Named turns come first, each shown by rows before and after it. Which turns, in which order, take the first row of each pair that follows to the second? Write the first one first, as in the answered first pair.
turn Z977:
[-17.2  -5.8  20.4  -1.0   1.5 -12.8  24.3 -23.5   1.8  -3.3  -4.7  17.9
  -7.1  -6.0  -3.0 -20.8 -12.9   2.1 -10.9 -14.0] => [-12.2  -5.1   3.7  -4.7   9.6 -16.8  14.6 -16.5  -4.0 -13.2  -5.0  19.1
 -26.9  -4.5  13.7 -20.0 -14.5  -8.5  -1.6 -13.9]
[ -5.8  12.5 -16.0  -5.8  15.7 -10.5 -18.1   3.0  -8.1  -6.0  -5.2   9.1
 -21.9   2.7  20.8  -2.8  -2.8  -6.8  15.0   4.1] => [  4.7  -4.6 -13.1  -9.2  -3.7  14.9  -8.6   0.7   7.6   7.0   2.1 -21.0
 -28.0  13.2   3.8   5.4  -6.8  18.2  11.7   1.6]
[ 21.2 -11.6 -11.8   2.5  -9.7  12.3 -14.7   3.7   0.2  -2.2   6.1 -15.2
   1.5   6.3   0.3  11.9   9.6  -5.4   0.4   4.7] => [ 16.0 -11.0   6.2   7.8 -16.1  12.4  -7.9  -1.5   4.2   5.5   3.0  -8.4
  23.1   0.0 -13.8   9.0  11.9  -0.7  -5.5   4.0]
[ 16.8  16.3  11.5  13.5  -1.3  -8.5   4.2   0.6  -5.5  -6.6   2.3  19.1
  25.6 -14.0   2.8   1.0  -6.2  -2.1  -4.3  -8.0] => [ 22.7  16.5  -9.5   9.7   4.0  -6.2  -5.0   7.2  -9.4 -15.2   6.4  13.5
   0.7  -9.1  19.8   5.6  -9.4  -9.5   4.3  -5.9]
turn Z923:
[-5.6 25.7 -1.2 -6.1  4.4 -9.7 -7.1 10.3 -3.6  3.0 -2.6 13.0  7.4 -8.2
  7.4  0.2  3.5 -7.4  3.1  5.9] => [ -1.7  25.0  -8.6 -12.3   3.4  -2.3  -7.9  15.2  -0.5   7.5  -1.1   3.8
  -4.6  -1.1  11.0   4.4   1.4   0.7   2.4   7.8]
[-11.9  22.0  19.0  -9.5  -5.6  -5.1   5.8   5.1   3.8  13.0  -9.9   6.2
   3.5   3.5  -9.6  10.8  -1.8  12.1   3.4   6.4] => [  8.8  15.3   2.5  -5.2 -14.5  11.0  -3.4  10.4   6.7  10.8   0.5  -9.8
  -2.2  10.6  -7.0  21.6   5.6   5.0   6.0  12.4]
[-20.4  16.6  11.8  -6.1   4.8 -12.0   8.2   6.6   6.5  10.2  -9.4  18.9
  10.9  -9.1  -1.8 -13.2   3.1  16.8   1.4  -0.4] => [  3.6   9.2 -11.5 -10.4  -6.7  14.1  -3.3  19.2  14.9  13.4   1.0 -13.2
  -8.8   7.9   2.9   4.7   5.6  22.2   4.2   6.3]
[ -0.8  20.3 -17.7 -18.6  10.2  11.4 -11.3  17.1   6.4   9.5  -7.7  -5.6
 -24.7  11.9  16.4   8.6  -2.2  13.2   3.3   7.7] => [ 20.4   4.9 -19.5   8.2   3.2  11.8 -22.6   6.1  -7.1  -9.7   2.4   4.3
   7.0   4.9  14.0  13.7  14.0 -24.5   1.1   8.0]
turn Z863:
[  6.1  -2.9  -9.9   6.0   4.1  -4.4 -10.5   1.6  -3.0 -11.8   7.5   5.7
  -5.5   2.9   8.3  -0.7   2.2 -18.9  -0.5  -2.7] => [ -3.4 -18.2   2.9   5.4  -2.3   3.1   8.3  -9.8   6.6  -8.6   5.0  -3.2
  -6.4   5.5  -2.8  -7.8  -8.4  -3.9  -3.8 -10.6]
[ -2.7 -19.8  -4.5   5.2   8.2  -4.9   8.5 -11.4  -6.3 -19.1   2.4   5.6
 -19.6   1.4  14.4 -12.5 -13.6 -19.1   6.3 -11.1] => [  0.3 -14.5  -6.8  -8.5  -2.2  10.1  10.8  -0.1   6.0  -3.5   1.3 -17.6
 -31.5  11.5   6.0  -5.8 -16.0   6.7   4.5  -7.4]
[ 24.4 -21.6 -24.1  10.7 -16.9   8.0 -16.6   5.2   4.0 -10.4  14.4   0.2
  -0.9  11.3  16.2   6.9  14.8 -26.0   2.3   8.1] => [ 10.8 -43.7  -6.0  14.7 -18.2   6.8   5.3 -16.9   8.7 -15.6  12.0   2.0
   7.1   8.6   2.8  -6.6   1.5 -20.7  -2.2  -6.6]
[ 26.5 -35.4  -1.7  23.3 -16.5  20.1   2.7 -21.3  -3.6 -13.7   2.2 -16.8
  20.5   1.0 -15.0   5.8   8.3 -14.9 -18.0 -11.9] => [ 34.2 -19.6 -14.0  13.9 -22.7  28.6  -5.9  -1.2   0.8   0.5   4.2 -31.2
   8.9   7.8 -10.6  17.6  13.3  -1.9 -17.8  -1.3]
Pairs:
Between the rows of a pair lie two turns.
[  7.5  -7.5  -9.8   3.2   2.6   4.4  -7.3   1.0   1.4  -3.4   1.9 -11.0
 -20.8  10.8  12.1   2.0  -6.8  -4.2   1.1  -7.7] => [  5.4 -14.9  10.2  14.2  -6.7   7.2   1.7  -7.8   4.1   1.2   1.9  -6.6
  10.8   4.6 -11.1  -0.4  -4.4   0.8  -8.5 -10.5]
Z977, Z923
[-20.7  11.2   1.2 -12.4   7.0  -5.9   2.1  17.6  -0.8  11.3  -8.9  23.4
 -14.3   1.0  13.9  -7.6  -9.9  -3.0   3.3   4.3] => [  4.9  -6.8  -7.7   7.8  -1.7   5.3 -13.1  12.4  -9.8  -4.4   5.1  22.5
   6.6  -0.5  10.4   3.7   6.7 -34.6   0.2   6.0]
Z923, Z923
[11.5 13.0 -1.3  7.8 -9.6  5.4 -9.1 13.9 -0.7  7.6  1.9 -4.1 19.4 -7.3
 -3.0 11.4  9.6 -7.1 -3.3  5.7] => [ -8.3  12.6  15.1   2.9  -4.2  -4.1   6.4   3.5   1.8  12.4  -5.9   5.7
  20.6 -10.7 -10.9  -1.9  -2.2   2.7  -6.3  -2.9]
Z923, Z863
[  7.7 -10.0   0.5   8.3  -4.6   4.9   3.2   5.8  -5.1  -8.6  12.0  -2.5
   2.4  -0.4   6.1  10.3  -0.6 -12.1  -1.8   0.2] => [-5.3 -4.5  1.7  2.0  4.0 -5.9  5.8  5.0 -6.6 -9.3  6.5  5.0 -9.8 -3.2
 14.7  1.9 -7.0 -8.4  1.3 -4.3]
Z923, Z977
[-12.3  33.4 -11.6  -4.9   2.0  -6.5 -16.7  16.9  -3.6   3.2   9.1  23.4
 -12.6 -22.8  36.1   1.4   9.6 -19.2  12.7   7.4] => [-17.0  -6.7  -3.4 -19.3 -10.4  21.4  16.6  -2.9  16.7  10.0  13.0 -12.3
 -44.2  -5.6  19.8  -5.6 -18.4  17.2   8.8  -8.3]
Z863, Z923
[-18.6  10.8  -0.9 -23.0  16.0 -14.7 -16.2 -13.1   6.3  -9.7   0.5 -14.7
 -20.7   1.0  -5.5  -5.7  -8.0  -6.9   2.3  -7.7] => [ -1.3  -5.7   0.5 -12.8  -4.1   8.8 -14.4 -17.6  10.9  -4.6   6.9 -34.0
  -2.5   6.5 -26.8   4.1  -2.5  -2.2  -5.5  -5.5]
Z923, Z977
[ -2.9 -10.7   5.8   5.8  15.0   2.0  -8.0  -5.6  -5.0   0.3  14.2  -5.7
 -12.8   1.8  14.0   3.5   6.5  -2.3   8.0  -1.0] => [ -9.0 -10.8  12.5   2.7  12.9   4.8  -1.9  -9.7  -1.1   8.7  12.8 -10.9
 -14.7   4.0   7.8   2.3   3.5   7.1   5.2  -3.8]
Z923, Z863
[ 16.6 -14.1   2.5  18.3 -17.1   3.3   8.7  -5.2   0.1  -7.6   6.8 -18.5
   9.3  -8.8 -17.2  12.7   1.1   0.4   4.8   1.7] => [ 15.7   1.6   4.3  19.8 -15.4  -5.1   0.8   1.1  -3.5  -4.7   4.4  -7.7
  20.8 -13.8 -17.7  13.0  10.1  -2.7   5.4   7.0]
Z863, Z977
[ 22.6 -19.9  16.3  40.4 -27.1  12.4  -7.4 -14.4   0.6  10.6  21.5  -9.8
  32.6  -0.8 -18.9  10.6  19.7  -5.2 -21.0   0.2] => [-36.4  30.3  32.3   4.2   8.9 -33.1   8.1  -4.0   1.8  26.8  -8.1  22.3
  -2.5 -11.5   3.1 -16.4  -4.8  27.1 -11.4  -5.1]
Z977, Z923
[  5.8  -1.5 -12.7  -5.0   0.0  10.2  -4.5   8.0   5.2   0.2  -0.2 -10.4
 -14.7   3.5   4.6   6.0  -1.8   6.1   0.7   0.5] => [  9.3 -13.0 -12.7   0.3  -3.0  11.5  -0.3  -0.6   4.0  -6.0   2.7  -9.2
 -10.1   2.7   1.9   3.3  -3.3  -1.7  -0.2  -1.1]
Z863, Z977
[-15.8  21.9   7.8  -5.6  -0.1 -14.0   6.9  12.1   2.6  -2.8  -7.4  27.4
  -1.2  -4.8  -2.1   0.5  -5.7   9.3  -2.6  -3.1] => [ 12.0   8.4 -19.1  -1.5  -6.4   1.5  -8.6  16.4  -3.9 -15.3   5.2  11.6
 -18.5   4.7   9.7  15.3   0.7 -10.2   2.3   1.2]
Z977, Z923
